Rotation paths and how fast each direction turns (degrees per step):
Each turn is a multiple of 5 degrees from 10 to 175, or 0.
Each row of a path follows its step; steps can be skipped.
Path 1:
step 0: [ 17 -21   1  17  16   1  38 -13  10  -3  -9   8   1   6 -16   1   8 -14
  -7  14   3   2 -23 -14   3 -29  11 -11  -6   6  11 -13  17 -32]
step 1: [  0   5  11 -18 -26   7  17  27 -14 -22   9   4 -29  -3  -5  12 -16   7
 -16  -8   8  -3 -13   4   6 -28  -7   1  10   9  18  26   7 -18]
step 2: [-13  -5   4  20   0  26  18 -19   4  20  -5   1   0  20 -31  11  -1 -18
   3  -2 -17 -20 -26   0  20 -22   8  -8  -4  21  12   8   8   2]
step 4: [ -5   9  11 -16  -9  28  18  -7 -22  26  -6   7 -25   6   7  19  -3   6
   9   6 -12  -6 -12  14  14 -22  19   1 -12  16   6  28  19   0]
step 6: [ 13 -15  -7   0   6  12  28   9  -9  -2 -25  20 -18 -10  23  15 -17  -4
 -18  16   7 -13   4  16   8 -16  12   4 -31  12  -6  19  10 -16]
step 7: [ -7  30  14  -7   7  26   1  20  -3  12  -7   9  -5 -16 -16 -18  24  -4
  -2  -5   6 -19 -23  17  -8 -23  10 -11   9  15   8  25   6  -3]
step 9: [-17  24   8 -17  13  28  19   7  -3  -4  -8  24  -6 -11  10  -2   6  -3
  -6   2  28  -9   2 -15   9  -9  -9 -13 -11  16  -1  30  -8 -29]
step 10: [ -4  11 -12   3   3  16  27 -13 -11  12  -5  -5 -24  -9 -25   1  31  10
 -20 -32 -14 -10 -16  20   0 -16  -4  -3  -5  10 -17  -4   9   3]
step 11: [-18   6  -7 -14  26  -1  36   6  -2 -22  14  23  15  -7  -5  14  -8 -34
  -9 -14   5  -3  11   0  10   5   4  -9 -10  19 -12  22   8  -5]
Speeds:
[ 4  3  1  1 -3  8 -7 11  6 -5  4  3  3 -4 -4 -1 -4  6 -6 -4 -7  9 -5 -2
 -4  5 -9  6  0  2 -6  7  3 -3]  175
[-10   3  -2   4  -9  -4  11  -4   1   1   9   0  -3   3  -3   6   1   3
   4  -4  -1   0  -3  -8   6   1 -12  -6   1   3  -5   1  -6   1]  45
[  5  -6  -6   3  -1 -11   5   4   0  -7   3   7   3  -6   6  -4  -1  -5
  -3  -3  -3   5   4 -13   2   1  10   0  -5   7  -2  -4   2  -3]  135
[ 0  2  9 -3  6  0 -5 -2  7 -4 10  0 -2 -7  4 -8  6  0 -2  4 -1 -9 -6 -3
  3 -3  1 -5 11  1 -5 -8 -1 -7]  160
[  1   8   1   7  -3   7  -9  -5  -8   6   5  -3  -2   1   7  -3   0  -2
   1  -2  -2  -5   6 -10  -5  -5   2   4  -1  10   5   9  -4  -2]  140
[  6  -4 -11   3   8  -3   3  -3   1   7   6  -5  -1   2  -2  -4   3  -4
  -5   0   5   1 -12  -6  -3  -3   0   7   4 -10  -4   8  -1   5]  140
[  2   1   1   7   8   0   2   3  -2  -9   1  -3  -5   7 -10  -2  -1   3
   4   3  -6  -2   3   1   9  11   9   3   5   3  -2   7  -7   2]  120
Path 2:
step 0: [ 13 -16   8 -17 -24   9   8  -3   6  -6  15  15 -20 -24 -19  19 -22   8
  -4  -5 -10  10  -1 -12 -19  -3  19  33  13  11  -9   1 -15  -8]
step 1: [-11  12  28   3 -24  -6   9  -2   4  -5  -2  34 -12 -21  -1   3  -1  11
 -14  21 -12 -31 -12 -12 -18   5   4   4  16  11  15  17  -6 -12]
step 2: [ -1   6  15  -7  -3   9  13  -4 -31 -22  16  12 -24   1   8  17 -17   7
  -3  20 -13   6  -8   3 -15  12  12   9  22  31 -15  19  -4  16]
step 4: [  3  -3  20 -16 -11  15   2  17 -23   7  11   1  -4   0   0  -3  16  -1
 -49  -3  -3  -1 -10  14 -10  15  -5  -4  13  20 -21  21  -9   8]
step 7: [-33   5  -6  -3 -36   4  -4 -18  -6   8   2  14  10  10  -4 -24   4   9
   0  -2   0 -10 -19  -3 -21 -13  11   9   7   8 -22  23   2  27]
step 8: [ -8 -13 -17  -6  -3  15  18 -17  -3   2   3  38  19  22 -17  10 -10   7
 -10  -1  -4   6  -3  24 -19   6  10  35   0   4 -12  19   8  -2]
step 9: [-14  -4  -2  -5 -30   9   7  23   1  35   9  26  19 -10  13   7  -7  20
   5  -7  -5  -7 -12  -8 -10   3  -3  27  15 -12 -11  22  -4   3]
step 10: [ -8 -12  18   0   9  26   1  -7  14  -8  11  20  -2 -13  11   0  -6  12
  -6  -2   6 -13   5  28 -10  -4   6  34  20  -2   2  39 -10   9]
step 11: [  2 -22  -9 -13 -21  22  13  -4 -11  -7  26  17  -2 -25  19  18   5  -5
  10   2 -16 -24  -9 -12  -8  -2 -13  33  10   6   9   3   3   8]
Speeds:
[ -3   0   1   9   3   2 -10  -3  -1   3 -10   2  -1  -4   7   4  -1   0
   0  -4   1   0   3  -5   0   7   2  -4   5   1 -15   0  -8  10]  140
[-1 -3 -7 -5 -4 -6  2 -1 -7 -8 -9 -2  8  4 -1 -3 -9 -2  5 -5 -3 -3 -1  0
  3 10  4 -6  9  3  3  8  8  0]  70
[  4   6   9  -4  -1  -8   8   0   1  -2   3  -4  -9  -4  -8   5  -5  -7
  -3   7  -5  -1   1  -5  -2   5   5 -12  -1   2  -3   0  -7  -2]  25
[ -5   6   0   0  -7  -4   0  -1   3   7  -1   2  10  -9   5   1   5  -2
   8   3 -12  -9  -5  -4   4  -6   0  -5  -6   2   3  -3   2   5]  175
[ -5  -3  -1  -1   4   7  10  -7 -11  -4  -2   5   2  -2  -2   4   8   5
   0  -5   7  -6  -5  -4   3  -3   2  -8  -5   1  -1  -1  -7  -9]  110
[ 1  8  5  2  8 -4  5 10  0 -3  0  0 -4  0  3  2  0  4 11 -4 12 -5 -4  0
 -6  4  3  2 -4  0  6  4  2 11]  90
[ -5   4 -10  -9  -5  -1   0   1   5  -2  -3  -6   0   5   2  -6   9  -4
  -5  -5   2   5   4   1  -5   7  -3  -3 -11   8   2  -2  -9   5]  40
[ -3   2   2   9  -8  -1   1 -12   1   0  -4  -5  -2   2  -6   5   1  -1
   4   3   8  -1   2  -6  -7  -2  -7   3   4  13   4  -3   7  -1]  65
Path 3:
step 0: [ 26  10 -16 -10 -15  -5   1 -15  17 -13 -16  -9 -12   9 -21  15  29  -5
   8  11  25  14   5   2 -12   4  10  -2  -9 -20   5  -7  26 -17]
step 1: [-17  18  12 -16 -14  -9   6 -24  -6  14 -10  -8  11  13 -12  22  14   6
  26   5  12  20  19  -3  18  22   1   5 -19  -1 -25 -11   7  -1]
step 2: [ -9  17 -36 -18 -10   3  17 -17  27  -2  -2   3   6  11 -13  -5  14   4
  11  -3   1  -5 -12  -9  17  35 -13  -7   9 -11  -9 -10 -11 -18]
step 3: [ 17   0 -17 -11 -13  -5  -3  18  32   4   5  -3  12  23  -3  14  12   5
  28   9 -13  34 -18  13   7   4  -3  -2 -13 -12 -11 -20  -1  11]
step 4: [-21  12   7 -12 -13  -9  19  -4  13 -10 -23   6   1  36 -19  -5   2  -3
  18   2   8  14 -11  22  16 -22 -16  -3  -5 -19   1  -3  12 -21]
step 8: [  2  26 -15  -9  11   0  -7 -11 -18  -2 -10  18   2  30 -15   2  11  22
   3  26  17  15  -9   2  -9  -3   3  -4  -9   7 -15 -26  22 -17]
step 10: [ 13  31   2 -11 -14   7  -1 -16   9  -2  15  34 -10  19   6  23  -4  11
  13   8  -2  21  -6  -6  11  24   2  -2   4 -28  -9   2  -9 -11]
step 11: [ 10  23 -11 -11   3 -22   2  -7  26  -5 -20   2  23  20 -10   5 -14  12
  41  19   6   1 -15  -4  -2  -2  19   8  12   0  -5   1 -14  -7]
step 13: [  8  -6  17 -10 -10  19   0 -12  29  -7  -9   1  -7   4 -19  -6 -29   1
  20  21  -5  23  -7  -3  -2   7  -6 -17  -8   1  -8 -12  -2 -41]
Speeds:
[ -2   0   2  -4  -1   7  -4 -10   9  10   1   1   0  -4   5  -6  -6   0
 -10  -2  -8  -2   1  -7   4  10  -5  -5  -6  -1  -4  -3  -5  -1]  95
[ -7   2  -3  -2   0   6   7   7  -2  -8   4   8  -2  -8   0  -3  -3   2
   0   4   3   2   0   2  -4   7  -3  -3   5  -1 -10  10  -1 -12]  130
[  1  -8   6  -4   7  10  -2   0 -13   0  -1   4   3   3   4   5   0   1
   6   0  -6  11  -8  -7   3   2   1   8  -4  -1  -6  -3   3   1]  155
[ -6  -5   4   0   0  -6   9   6  10  -1  -5   7   3   2   4   6  -9  -1
   1  -9  -4   3 -10   7   2   2   4  -2   4   0   3  -4  -5   2]  45
[  1  -6  -1   4   0   0   3  11   1   1   6  -1  10  12  -2 -14  -4   0
  -6   2   6   2   0  -6  -6   1   2   0  -5  -5  -1  -6   2  -2]  80
[-10   2   7   2 -11   4   3   2  -3  -3  -2  -8  -9   1   4   7   1  -5
  -5   6   0  -2   0  -5  -3  -4   9  -4  -3  -1  -1  -9   1  -7]  85
[  2   7  -2   8  -5   3   3   3  -2   1  -3 -12   3  -1   4  -4  -6  -7
  10   2  -6   5  -3   0   4  -4 -14   0   4  -3   0  -1  -6  -2]  40
[ 3  6 -3  6 -1  1  1 -6 -2 -4 -3 -2  5 -2  8 -3 -7 -6  3 -4  4 -3 -1  3
  4  4 13  1 -9 -9 -3 10  6  2]  70
Path 4:
step 0: [ 23  -9 -23 -26  11   4   9   7  -3 -10   7   2  26  16 -23  -7  19  -6
 -10 -10 -13  20   2 -13 -11   3   0  24  16  10  29 -20  -3  17]
step 1: [ 10   8 -27 -13  12  14   4  -2   7   4  -9  -3  -8 -11   4  10  17 -10
  -1  39  10  30   9  -9   9 -37   4 -27   1  -3   0  -7  14  22]
step 4: [ -8   8  11  -8  -4  -9   4   8   2  31  -3  -9  31  11   0 -24  16  17
 -10   1  12   4  17   0  -7  10  35  -6  -3  -3 -15   4  16  40]
step 6: [  0   8  -4  -1  -2 -18  15   2 -19 -37  -5  -2  -6 -13  31 -13 -14  -1
  -2 -33  22  19 -23  -9 -10  18   8  -1   8 -13  13  -2 -20   0]
step 7: [-24  -2  26  17 -10   0 -21  -6 -11  -3  29   5 -12 -30  26   7   0  -4
 -22   1  11   1  18  11   8 -18   5   4  -5 -19  -4  13 -13  28]
step 8: [-45  13  19  17 -29   6  11  22   7 -11   9   0   0  19 -16  -8  -5   2
   8  -4 -27 -18  -1  24  -5   2   8   8 -21  -4  11   8   5   2]
step 11: [ 13 -14   8  37  -7  -3  -2   5   5   1  -3   3 -34  -7 -17  14 -20  -3
  16  21 -23   4  18  -1 -13   0 -21   1 -11  -1 -23  15 -29 -12]
step 12: [-17  17   2 -16  -1  13  13  -9  -1   4   3   9  -2   3 -13   9  -2   0
  18  -2  17  -1 -16  12 -22  33 -34  36  -3  15 -25 -13 -14 -13]
step 13: [ 10   5   9 -16  17  24 -41  13   6  32  14   6  21   4  19  10  21  -2
  -8   5  -4  -8   2   9   6   3 -27  -1  20  24   2   8  -2  -8]
Speeds:
[  1  -1   4  -6   1  -1   2   0   0  10   2   9   4 -14   2   1  -7  -7
   1  -1   5   1  -4  -3  -1   4  -4  -4  -1   4   6  -8   3  12]  120
[  4   1  -6   4  -3  -3   8   6  -3   6   1  -5  -1   3  -4   4  -3   1
  -1   1  -1   2  10  -6   7   1 -10  -1 -11  -1  -7  -8   9  -2]  45
[-10   5   2   0   2   9   4   5   0  -3   3   4   8   4  12   5 -10   0
   2   2   1   2   3   7   6 -11  -5   3   5   1   0  -3   2  -3]  65
[ -4  -5  -4   8  -3   3   3  -6   0  -2  18   6   6  -5   0  -6   4  -3
   2   0   1  -5   0   7  -4   5  -1  -1  -2   0 -11  -2   2  -4]  80
[ -1  12   4   3  16   1   8  -3  -2 -11  -3   2   1  -2  -5  -2   0  -2
   0   3   1   6  -2  -5   1   7  -1   0   3  -4 -10   2   3   5]  130
[ -4  -1   0 -10   4  -8  10  -2   2  -2   0  -2  -7  -1   2  -5  -8  -1
  -5   0  -7  -8  -5  -3  -9  -1  -3   5   0   3   0  -5   2 -11]  115
Path 5:
step 0: [ 11  -8  15   6  -3 -10  -7  31 -25  -8  20  18  -2 -13 -31 -17  -6   0
   3  -8  18  -2 -12  20 -12   0   7  13  -8  15  19 -20  27  13]
step 1: [ -9   6  -3   5  22  -9 -15  20   1  -5  20   3   8   1 -20  27  14  15
  16  10 -12   6 -17 -10   6 -16 -19  -7 -30  33  21   9   6  -2]
step 2: [ 25  -3  -9  14   0  27 -13   6  14  -5   1  -2   1  14   4 -16   2  25
   6  11 -12  -4 -13  38  10  19 -18  -8 -20  11  26  -9  17 -11]
step 4: [  3 -18   6  19 -13   9  -2  -1  23 -18  30 -11  11 -17  10 -16  -8   0
  25 -26 -10 -11  -8  -9  21  -5  -8   5   8   1  12  29  25  -2]
step 5: [ 21  -7 -29  23  14  -7   2  -9  18  12 -26  19  15  -5  -4 -14   0  -9
  23 -28   0  -1  -9  10  16 -19 -11   4 -18  -1  -7  19 -12  18]
step 6: [  5   7  -9  12   6  25 -17  24  31   8   8  15  34  -3   1 -21  15 -18
  -6  -2  -7   6   4   5 -17 -16 -14  23  26 -15  -7   4  -4  -4]
step 7: [ -7   4  21  16  15  -3  10  -3  -2   4   8  27  16  -9   3 -23  -9   7
 -29 -22  -2  34   9  -7  -2  -6 -27 -16  -6 -19  10  12   0  18]
step 8: [  8 -29  11  22  -5  10  14  -4 -25   4  23  18  15  16 -32 -10  17  -8
 -16 -10  15  -6 -27   2 -15 -24  -6   7   0  -5   1  -3  -1  -1]
step 12: [ -4  -8   8  14  -2  -3 -13 -20   9  17  26 -28  17  36  12  10   2   9
  25 -19  12   7   8  -1   6 -12  -1   9   1  24   4  21  23  -3]
Speeds:
[ -1   8  -3  -1   0  -1   5  -5  -6   7   5  -1   5   2 -10  -3  -6  -4
  -5   6   6  -4   0 -10  -7   7  -9   0  -2   3   1  -9   3   3]  35
[  8   0   2  -8   1  13  -6   0  -7  -1   9  -3  -2   2   3 -10   2  -2
   3  -4  -3  -4  -5  -3  -4   0   3   7   1  -3  -1  -2   5 -11]  170
[  3  -1  -2  -2   3  -5 -13  -9  -6   7   5   8   0   0   1  -5  -2   5
   3  -7   4   3   9   4  -1   4   7  -4  -6   6  -5   0  -4   5]  155
[ -3   1  10  -2  -3   2   7   5  -2   5   7  -1   1   0   7   3   1  10
  -3  -9  11  -8   4   2   3   0   0  -2   1 -11   1  -3   2   5]  90
[-3 -4 -3  0 10  5 -1 -3 -1 -1 -4 -5 -2 -5 -2 -1  2 -7 -2 -5  1  4 11  0
 -6 -6 -2 12  2 -7  2  0  3 14]  45
[  6  -2   6   4   3   5   7  -2   1   6  -9   5   4  -1  -4   1   2   1
   4   1   9   2   0   6   3   3   7  10   8   8   0 -10  -3  -6]  125
Path 6:
step 0: [  1  -6 -16 -16 -38  -3 -17   0 -12  -3  -4 -25 -11  16 -19  14  -1  23
  -3  -5  -1  21 -15  26   0  -6  16  -3  -8  13  10  19 -10   8]
step 1: [-32   0   0  -6 -23 -15  -6  -7 -36 -15  -2  -7 -23  -9 -14 -11 -19  15
  14  -2   6  -1  -8   6 -12 -22   5  26   1  14   0   6   8 -13]
step 3: [-16  14  -7 -25 -39   4 -20  16 -23  -9 -17  -5  -8  -5  -3   7 -10  15
  -2   4  14   7 -15  17   9 -17 -21   5   5   7  18   2 -11  -8]
step 4: [-21 -16  -5 -13   3 -15 -19   5 -18 -10   6 -17 -27  -1  -8 -14   2  16
   3  20   0  -6 -24  30 -11 -21  13  17  11  -5   0  -1 -23   1]
step 5: [ -3   0 -37   2 -22 -26  -8  19 -32 -26 -20   1 -15   7  -7  -3   6  -1
   7   0  10  -1 -15  -6  -1  -5 -13  11  14   9  13 -11 -17   8]
step 6: [ -3  10  -3 -15 -23   1 -12  -1  -9 -33  18 -12 -19   7 -14   0   9  25
 -14  14 -13   0 -27  13  13 -13 -11  -2  12   8  17  17 -17  10]
step 9: [ -3   0   0 -10 -30   0 -17  11 -19  -3  -1   7 -23   8 -15  17 -13  17
 -13   0 -20  -9 -12  10  22   2 -31  23  21 -16   4  -2 -16   5]
step 10: [  9  -5  -7  -1   3 -10 -18 -24 -37  -1   8 -14 -24  26 -19  -2  -2   8
  -4  23 -11   1 -16  16 -18  -1  -2   9  21  -1 -14  -6  -8  17]
step 11: [ -5   3 -26   4 -22 -17   1  -2 -33 -17 -10  -5 -20  18   8  22 -11  20
   2  -6 -21  -7  -6 -27   5  -4  -7  10  20  -5   1  -2   6  19]
Speeds:
[  7 -11  -7   6  -2  -6   1   1  -6   4  -3  -8   0  -8   0  -1   2  -9
  -5   2 -11   3  -3   9   2   7  -1   5  -4  -1  -1   1  -5   1]  70
[ -3  -2  -3   0  -5  -6 -10 -10   7  -1  12  -1   5  -5   0  -5  -1  -1
  -9   9   2   1   4   2  -7   0  -2  -7   0   5  -2  -4   0   7]  175
[ 1 -4  0  1 10  3 -1 -6  5  3  4 -4 -4  3 -7  6  8  0  7  9 -4  7 -9  2
  3 -4  8 -9  4 -1  7  4  0 -3]  175
[ 3  0 -8 -2 -2 -7  4  1 13 -6  1  7 -8 -7 -6  3  0 -6  7 -3 -8 -1  6 -7
 -5 -6  0  5  4  1  0 -4 -3 -5]  110
Path 7:
step 1: [  0  -8   4   4  -8 -16  -9   3  -4  -5  30  -9  18 -14   3  -9  21  -1
   0   6  -4 -29  12 -26 -20 -20 -24   1 -10 -11  27   4  32  11]
step 2: [ 10  -2   3  19 -41  22  -2  -4   3   0  15   4  38   3   9   1  32   4
  -3  14   7  15  18  -3 -27   1   7  16   3  -4   4 -10  14  -5]
step 3: [ 24  -8 -14  -7 -12 -15 -21  -2  13   1   5   2  24   4  -8 -16  51  19
   8  15 -18 -15  -5  -6   7 -12 -13   4  -7 -13 -10   8  12   9]
step 4: [  8   3   5  15  -7  13 -11 -28  13   9   0  -3  28 -12   1 -22  19  18
  -8  25  21  14  11   1  -3   4  -3  -9  28 -32   3  22   0   5]
step 7: [ 10  12  11  13  -5  -2  20  -4  11  15  19  15  21  10   6 -12  35  -9
   8  -8   4  13 -16 -13 -14   0 -20 -14  13  10 -20 -28  15 -22]
step 10: [ 16 -31  -9  16   2   2   8 -13   1   6 -20   6 -16 -16  10 -19  19  -9
   8   8 -24   5 -35 -14  -8   2 -30  -3   1  -6  -3  18   9  20]
step 11: [ -9   2  21  13 -11  28   0   0 -15   4 -27   4  -7   4   4 -11  17  -9
  -5   5  11  42 -12 -12  13  17  -8 -12  10 -27 -22  -2  13  12]
step 12: [ -8   5  12   2  16 -11  18  -1  -5   8  21   2 -24   7  -5 -15  19  -1
  -6   5  -3   8 -49 -14  10 -10 -28 -10   1  -6 -12  -1  28  14]
step 13: [-28  -1  16  29 -12  11  18  10 -21   6   6 -17  -2 -32   8   3  -3 -10
 -26  11  16   9 -17  -2 -15   0  -9  -3   0 -27 -20 -10  17   3]
Speeds:
[ -2   2  -3   0  -2   7   0  -6   3  -7   6   5  -3  12  -4   7   3   4
   0   2   8   7  -5  -4  -7  -6  -4   1   4  10  -2  -3 -10   1]  155
[ -5   1   0  -4  -1  -3   3   9  -1  -1   8  10   2   1   3  11  -1  -2
 -10  -5   2  -5   1  -1  -9  -3  -2  -1   2  -2  -3  -3  13  -7]  60
[ 10   5   3  10   1   1   2   1  -4  -7   6  10   0   1   6  -6   1   3
  -2  -3   2   3  -5   8   8  -1   2  -1 -11   5   5   5   2  -6]  155
[ -1   9  -1   7  -6  -5  -9  -2   0   5   2   7   3   4  -6  -8   1   4
  -1  -1   2 -12   7  -5  -4   4   4  11   4   1   1   3  -2  -1]  20
[ -5   2   6  -6  -3  -5   1   0   3 -11   5   4   4   1   0   5  -1   3
   7   8 -11   0  12   2  -2   1   6  -7  -1   2   9   2  -4   1]  10
[ -2  -3   8   7  -5  -1 -12  -4   0   2  -3  -2   0  -8   0  13  -1   3
  -3   3   8   3  -2   6   1  10  -2  -2   4   6   5   1   3  -1]  160
